[[  1   1  -5  -7  -5   7   5 -40]
 [ -1 -25  -5  -7  22   7  35 -40]
 [ -1   1  -5  -7  -4   7   5 -40]
 [-22   1  -5  30  38   7  84 -64]
 [ -1   1  12 -41 -52   7 -79 -23]
 [ -3  42  -5  -7  -4   7  62 -40]
 [-41  23  -5  18  -4  23   5 -57]]
:
[[  1  -1  -1 -22  -1  -3 -41]
 [  1 -25   1   1   1  42  23]
 [ -5  -5  -5  -5  12  -5  -5]
 [ -7  -7  -7  30 -41  -7  18]
 [ -5  22  -4  38 -52  -4  -4]
 [  7   7   7   7   7   7  23]
 [  5  35   5  84 -79  62   5]
 [-40 -40 -40 -64 -23 -40 -57]]

[[-72   7]
 [-10  26]]
:
[[-72 -10]
 [  7  26]]

[[-22   8  -3   0   8   9  -3]
 [ 18 -49  -7  54  -9   3 -20]
 [-11  77  77 -40 -90 -15  37]
 [-18 -61 -38  57  -3  -8 -15]]
:
[[-22  18 -11 -18]
 [  8 -49  77 -61]
 [ -3  -7  77 -38]
 [  0  54 -40  57]
 [  8  -9 -90  -3]
 [  9   3 -15  -8]
 [ -3 -20  37 -15]]

[[ -2  -1 -38   3  -1  10  -5  -5   0   7   4   0 -11 -78 -20]
 [ -9   9 -78  -4  -4 -40   5 -22   2 -51 -30 -10  32 -39 -13]]
:
[[ -2  -9]
 [ -1   9]
 [-38 -78]
 [  3  -4]
 [ -1  -4]
 [ 10 -40]
 [ -5   5]
 [ -5 -22]
 [  0   2]
 [  7 -51]
 [  4 -30]
 [  0 -10]
 [-11  32]
 [-78 -39]
 [-20 -13]]

[[ 36   8   0   6 -19  29   1   3  -4 -45 -21  -8]
 [-33 -27  -1  18 -45  23  31  13  -2 -73 -33   0]
 [-16 -38   9  -9   7 -21   4  -6 -12   9  21 -13]
 [-18  -3 -26  -1  -4  29 -11 -10  15  -3 -15 -12]
 [-21  13 -11  29  -3   2   7 -25 -31  -3 -23 -29]
 [-12   3  -7  -3 -19 -34  -5 -16  18 -23 -36  -3]
 [ 28 -29   3  11  -6   5  30   6  21 -18   9  22]]
:
[[ 36 -33 -16 -18 -21 -12  28]
 [  8 -27 -38  -3  13   3 -29]
 [  0  -1   9 -26 -11  -7   3]
 [  6  18  -9  -1  29  -3  11]
 [-19 -45   7  -4  -3 -19  -6]
 [ 29  23 -21  29   2 -34   5]
 [  1  31   4 -11   7  -5  30]
 [  3  13  -6 -10 -25 -16   6]
 [ -4  -2 -12  15 -31  18  21]
 [-45 -73   9  -3  -3 -23 -18]
 [-21 -33  21 -15 -23 -36   9]
 [ -8   0 -13 -12 -29  -3  22]]

[[-11  16 -26   2   6]
 [-15 -83  14 -13   3]
 [ -7 -39   3  -8   3]
 [-13 -84  13 -15   3]
 [-16 -81  16 -11   2]
 [ -8 -36   7  -4   2]
 [ -6 -47  -2 -14   3]
 [-28   4 -30   1  21]]
:
[[-11 -15  -7 -13 -16  -8  -6 -28]
 [ 16 -83 -39 -84 -81 -36 -47   4]
 [-26  14   3  13  16   7  -2 -30]
 [  2 -13  -8 -15 -11  -4 -14   1]
 [  6   3   3   3   2   2   3  21]]

[[  2  83  -3 -38]
 [ 28 -22  -6   8]
 [  4  29  -7  16]
 [-41  65 -23  12]
 [ -8   4   0  36]
 [-49 -22  -6  16]
 [ 35  42  -8  16]
 [ 10 -21  -1 -72]
 [-30  19   3  13]
 [-14   6  10  -5]]
:
[[  2  28   4 -41  -8 -49  35  10 -30 -14]
 [ 83 -22  29  65   4 -22  42 -21  19   6]
 [ -3  -6  -7 -23   0  -6  -8  -1   3  10]
 [-38   8  16  12  36  16  16 -72  13  -5]]

[[ 38  65 -55  36  20  17  33 -40  46]
 [-36  33  51   5  69  75  49 -55 -41]
 [-53  22 -51 -23  13 -14  42  47 -27]
 [ -7  23  -9  12   7  22  10 -19 -11]
 [ 38  -7   5 -76 -34 -55  10 -32  -6]
 [ 12  16  32 -21 -25 -27  12 -34   5]]
:
[[ 38 -36 -53  -7  38  12]
 [ 65  33  22  23  -7  16]
 [-55  51 -51  -9   5  32]
 [ 36   5 -23  12 -76 -21]
 [ 20  69  13   7 -34 -25]
 [ 17  75 -14  22 -55 -27]
 [ 33  49  42  10  10  12]
 [-40 -55  47 -19 -32 -34]
 [ 46 -41 -27 -11  -6   5]]

[[ 14  28  22 -12 -44 -56  -4  24 -15 -23 -11 -40  -8 -50 -20]
 [ 21   6  18   1  -5   6 -59 -61  30   4  -4  35  56  27  24]
 [-33  -2 -13  28  23  67 -20 -31  24   7   8  43  40  15  30]
 [ 16  15  21 -19  -2 -30  35  11   0 -80 -44  -2 -23  -4  29]
 [ 20 -24  -2 -27 -13 -56  46  30   7 -54 -12 -31 -30   9  20]]
:
[[ 14  21 -33  16  20]
 [ 28   6  -2  15 -24]
 [ 22  18 -13  21  -2]
 [-12   1  28 -19 -27]
 [-44  -5  23  -2 -13]
 [-56   6  67 -30 -56]
 [ -4 -59 -20  35  46]
 [ 24 -61 -31  11  30]
 [-15  30  24   0   7]
 [-23   4   7 -80 -54]
 [-11  -4   8 -44 -12]
 [-40  35  43  -2 -31]
 [ -8  56  40 -23 -30]
 [-50  27  15  -4   9]
 [-20  24  30  29  20]]
